Rows are one point carried round by a steady rotation, each followed by how many steps it has turned.
The counts run from 0 to 1107.
[-28  39  -7  36 -10  -7 -24 -37 -33  12 -25 -37  -5  -8  13  15  41 -24
  14   2   8 -28  12 -22 -16  -1   2   8 -14 -13 -19  11  -3  17  27 -11
  55  12   9   3   4 -55  -9  10  -8 -18  27  13  -3  -1 -33  33  -2]	1059
[-46  21  12  42  19   1  -9  -4 -48  20  -7 -37  -8  -3  20 -20  33 -31
  13  -7   2 -26  -7 -29  12 -56  -4  -7  -2 -12  -4 -13  30  24   4 -36
  22  10  11   1  -1 -55   7   2  29 -13  32   6 -39 -13  -7  31  26]	602
[-37  50  23  46 -25   9 -17 -13 -32  -1   3 -16 -43   2 -29  -6  22   3
   2  -5  16 -13  15 -27  19 -20  12 -30   4   3  -9   6  23  14  -7 -21
  40  30   8  -3 -34 -24   7  -7  31 -20  27  19 -24   0  -6  50  21]	39
[  2 -18  -1  46 -37   3 -33  10 -32  10 -19  -2   0   3   5  16  25 -14
  35  27  38   0  -8 -25   0 -16  20   6  39  -2 -22  -3 -15  -2  17 -27
  18  10  31  22  28   8 -44  12  42 -27  23  20 -13  14  -4  39  -2]	475
[-50  35  16  29  -3  22  14  -2 -24  19 -10 -17   4  51 -14 -12  34 -16
  -4  16  13  -5 -21  21  19 -43 -18 -14  12   4   0 -27  12   5   6   6
  -4  35  12  -2  31 -23 -15  11  23  -6  11   1 -12 -15 -15  76  18]	165
[-13  44  27  -3 -11   4  -7 -37 -26  21 -34  -9  -9  29 -21  11  16 -38
   2  11  12 -20   9 -15   6 -16 -27 -35   8 -10  13  -4  21   1  31 -16
  37  29   9  29  32 -38 -25  46 -12   5  21  -3   3   6 -24  55 -13]	533
[ 10  47  -8  56  -1  13 -44   2 -41  -5 -33  13   3 -37 -14  35  18  -4
  -3 -14  14  21  23 -25  -8 -15  40   0   6  16 -10  -6  29  36  17 -28
 -11  24   8   5 -22  -4 -17  -1   9 -12  16  44 -17   4 -11  32   7]	738
[-35  65   0  58  -2  -8   3   2 -43  24 -20  -5  -6  35   7   5  47 -29
 -17 -41 -11  -4 -30  -8 -13 -35  18 -15  -4  -4  -4 -17  -9  16 -20 -29
  12   4  10  18  16 -20  -1  -2  10  -3  10  16  -2 -19  -1  14  29]	604
[-27  42   1  58 -18   4 -36 -20 -46  -8 -18 -14   5  -9  -5  30  40 -22
  -4  -7  14 -36 -10 -21 -22 -24   7  28 -12   5 -22   9  11  29   6 -18
  22  14  -4  21 -16 -59  -4  14   5 -15  18  20   7 -17 -35  40  12]	1060
[-46  12  -7  51  27  16 -40  20 -22  -5 -18 -10   5  13 -14   6  46  -8
  40 -20   9  16  -8  -2  -4  -9  27  37  15  27  27  -5  14   0  31 -10
   7   3  16  32   3 -35   4  19  22 -26  10  17  -5 -17 -36  49   4]	259
[-34  11 -17  45  22  27 -20  32 -19  10   0 -27 -25  16 -12 -20  31  -9
  40  22  21  17  -6   9  18 -13  52 -19  34 -13   5 -19  25  18  21  -7
  11  19  20 -20  -8  -4 -21 -19  15  -7   6  31 -26   9 -39  46  17]	284
[-24  -9   3  46  -9   8 -42  20 -30  -7   4  12 -21  42 -21  -5  20  -5
  40 -15  30   8 -39  -4  13 -34  41  20  25   9   3  -3  15 -11  -2 -13
  16 -14   0  48   9 -17   1 -13  25 -42  30  14 -31  13 -16  45  23]	662
[ -5  14 -12  46 -18   2 -38   4 -64   7 -24  10 -13  15 -24  39  18 -21
 -14  13  38  23  -9  11 -10  -5  36 -14  21 -18 -16 -12   7  34  31 -11
   4  13  13 -27  10 -11 -20  -9 -35 -11   3  40 -25  20 -19  45   4]	833
[-17  48  -6  39 -34  -5 -16 -20 -60   1  -3  24 -47  16 -34 -15  27 -10
 -13 -33   8   3 -21 -28   3 -28  12 -40  46 -23  15  -1  21   2 -14 -24
  12  -1  12  17   3  14  13  15 -29 -11  -6  30 -27   2 -11  15  20]	669
[-33  20   7  38 -35   2 -12  -8 -51  22 -21  -9 -24 -38  10  10  58 -10
  17   9  21  -6   7 -37 -16 -25  13 -27  29  -9  -3  17  -4  -6  21 -44
  32  15  15  -5   7 -31  -6  24 -11 -26  25  21  12   1 -24   5   0]	414
[ -2  43   4  33 -20  16 -41  -3 -48  14 -18  -9  -4  15 -14  30  -7 -17
  -6  23  13  -2  10  -8  16 -14  30 -27   0   8  -8 -12  28  29  28 -20
  17  22   3   7  -9 -38 -31  -5  14   4  24  18  -3  27 -21  69 -18]	376
[-22 -10  25  34 -32  22 -11   0 -43  19 -28  -9 -15   5  13   1  21 -18
  26  31  50   4 -30 -11 -11  -5   6   6   1 -10 -23   4 -24  21  17 -28
   6   8  28  -3  31 -15 -27  26  21 -28  56 -12 -22   6 -17  41  20]	314
[ -8  54  -3  31  12 -11  -1  -8 -31  43   5  13 -17  48 -15  10  23 -27
 -16  -5  -2   8 -13  -8  -9 -29  32 -43  -4  10   9 -60  11   3   2 -27
   6  -8  11  27  13  10 -33   9  -6 -12   1  30 -11  -9   2  43  35]	1007
[-42  13  -3  57 -14  15 -20  -9 -14  13  18  -7  -1 -16 -18  13  53 -12
   3  11  14   4 -32 -12 -39 -10  16 -19   8  -8  10  12   5  19   6 -16
  18  10   9  12   8 -39 -10  26 -16 -45  27 -14 -18 -19 -31  49  36]	873
[-10  33   6  30 -42   7 -34  -5 -54 -14 -38  14 -37   3 -14  13  10  10
   3 -10  26   4  30 -31   9 -12  -4  12  34  15 -14  13  29   6  47 -29
 -22  23   7  -1  12   4   8  24  10   2  29  16 -22  31 -14  18   3]	396
[-29  53   7  14   8  15  12 -11 -25  -4 -22  33 -22  29 -16 -12  54   2
   4 -27   5  21   9 -12  11 -33  19   6  18  22  23 -16  23 -12   0   2
 -27  32  15  27  23   7   0  26  30 -12   1   9 -26 -20 -16  33  22]	704
[-32  25   3  25 -20  37  -1  16 -31  26 -14   8 -55  31 -19 -17  31   0
  31  -1  20  15 -21  -1  -2 -20  29 -22  46 -33   7   1   7 -21  12 -12
   3  14  50  -4  25   9 -16  19  27  -5  14   4  -2   7 -38  14  19]	126
[-18  47  32  15   8  29  14  -1 -63  45 -20  31   8  22   7   8  42 -21
 -21   6   0  15  -5 -13  22 -37   4 -27 -22   6   6 -16   4  18  16 -21
  -4  13   9  23   9 -34  -3  18  25  -8  29  23 -17 -15 -11  37 -11]	981
[-28  15   3  21  20  -7 -16 -10 -35  24 -27   1   1  -7   7 -17  63 -29
  13   9  20  19   1 -37   8 -16  -9 -22  -9 -14  20   2 -16   4  36 -26
  51 -14   3  -3   8 -33  -1  37 -19 -28  20  18 -54   1 -13  16  -1]	978
[-40  45 -12  36 -17   3 -15  -4 -51  18 -26   2 -43  32 -24  -3  32 -28
 -10 -28  -3  12 -13 -35 -20 -12  11 -33  19 -43   1   8   1  14  17 -29
  32 -13  30 -18  22 -17  28  11 -42  -5  18  -1 -38   9  -6   1   1]	952
[-41  45  -3  40 -24  19 -15 -19 -24  13 -25 -34  13  24  -3  29  30 -25
  -8  27 -10   1 -23  20  -2 -23 -14 -15  21 -12 -13  -4  24  17  12  -1
  -4  42  14   1  28 -50 -21  10   6  -1  32 -14   1   7 -20  62  -3]	69
[-26   2   3  36 -21  17 -27  -2 -77  23 -17  12   0   6   5  15  27 -28
   3  14   7   9 -48  -1 -12 -16  24 -14   5 -34  -9   3   3  39  32 -24
 -12   6  28   5  14 -40  -1  -1 -18  -5  43   2 -23   5 -33  19   3]	954
[-57  59 -17  37  -5  10  -6 -18   5  23 -24 -36 -37  14 -24   4  63 -20
   1  -7  -8   3   1  -7 -23 -11   9 -28   7 -41  -2  10   4   2 -11   3
  44  22  25 -12   3 -27 -14  11 -31  -3  15   3  -8  -4 -11  29  15]	66
[-27  20   0  24 -30  21  -9   9 -14  12 -24 -16 -49  18 -38   2  31   5
   5  21  22  39   3 -16 -15  14  24 -24  15 -17 -19   7  -7  -3  23 -16
  29  11  42 -26  24   2 -21  15  -1 -24  35 -10 -30  28   8  45  23]	31
[-10  54 -16  42  13  11 -35   6 -30  -1 -32  -8 -38  23 -20  -9   4 -20
  10 -20 -17   0   9 -22  18 -39  14 -17  22 -24   3  -8  42  28   7 -12
  24  11  32  -2 -29 -17   3 -23   8  11  14  23 -40  15 -11  32   6]	925
[ -5  42  13  40 -35  -7 -20  -2 -25 -12  -8   0 -40 -17 -46  -3  11 -15
   1 -22  26   5   8 -41 -10 -25   0 -29  49   9  27  -3  28  14  16 -60
   0   2  21  13   0   9   6  44   6 -18  12   4  -9   2  -8  19   7]	573
[-13  46   9  11   8 -13 -17 -17 -17  -1 -50 -14 -12  36  -9  -9  18 -24
  -2  -2   3   1  21 -33  29 -23 -20  -6   6  13 -11 -14  17  -9  31 -16
  45  14  11  41  24 -21 -26  28  16  -6  24  11 -30   6   1  55  -8]	357
[-34  23   3  31 -14  28 -17   7 -43   3 -36 -13  14  16 -10   5  40 -19
   8   9  -6  21 -25  -6  23 -21 -17 -29  25 -28  12  22   8  18  37 -14
   8  23  14  -9  33 -42  18  12  -4 -17  27  -2 -42   9   2  48 -26]	794
[-10   4 -20  45 -20  16 -45   3 -22 -23 -30  -8 -25   8 -46   1  -2 -28
  46  -3  30  -8 -25 -28 -31 -13  24   9  37 -17  -3   7  22  15  26 -27
   1   1  33  31  12 -11  -8  23   9 -18  27 -17  -8   7 -40  32  16]	934
[-50  28  -2  40 -38   7 -24  -6 -22  18 -34 -33 -26  10  -3  13  42 -14
   7  11  32  -4  -5 -12 -19   2  -4   3  17   6 -22   4 -36  11  21 -25
  22  15  28 -32  36 -20  -8  24  29 -12  40   4   8   8  -5  32  18]	595
[-25  53 -28  44 -32 -28 -33 -17 -49  14 -10 -11 -46   9 -15   5  28  -8
  -9  -4  -6   0   4 -18  -6 -17  33 -38  53  -5   0 -10  20 -13  10 -30
  40  -4  13   1  12  12 -12   6 -29  -6 -10  36 -12  21  -3  17   6]	388
[ -5  23 -27  19 -17  -5 -10 -15 -31  -1 -46 -18 -34  40 -18  15  31 -11
  19  11  19  11  20  -2 -19  -5  15  18  41 -19 -26 -19  15  13  37  12
   6  30  25   6  37  15 -61  18 -22  10  10  28 -21  24 -17  32  13]	369
[-22  35  16  37 -47   2  -2   0 -54  18  12  14 -27  46 -16   6  15 -13
 -12 -10  21  10 -44   4  -1 -30  28 -26  34   4   7 -17  10  -6   2 -24
 -25   0  12  33  30  15 -19  25  10 -15  23   5   5  13  -4  42  25]	850
[-15  56 -11  13  22  15 -16   4  -8   7 -66  -4 -32  18 -11 -13  35 -11
  24 -16  -5  14  43 -38  15 -14  -3  -6  15   0  -2   3  33  -4  22  -6
  34  32  30   7   1 -30  -5  10  36  10   1  14 -16  -3 -14  15 -13]	1082
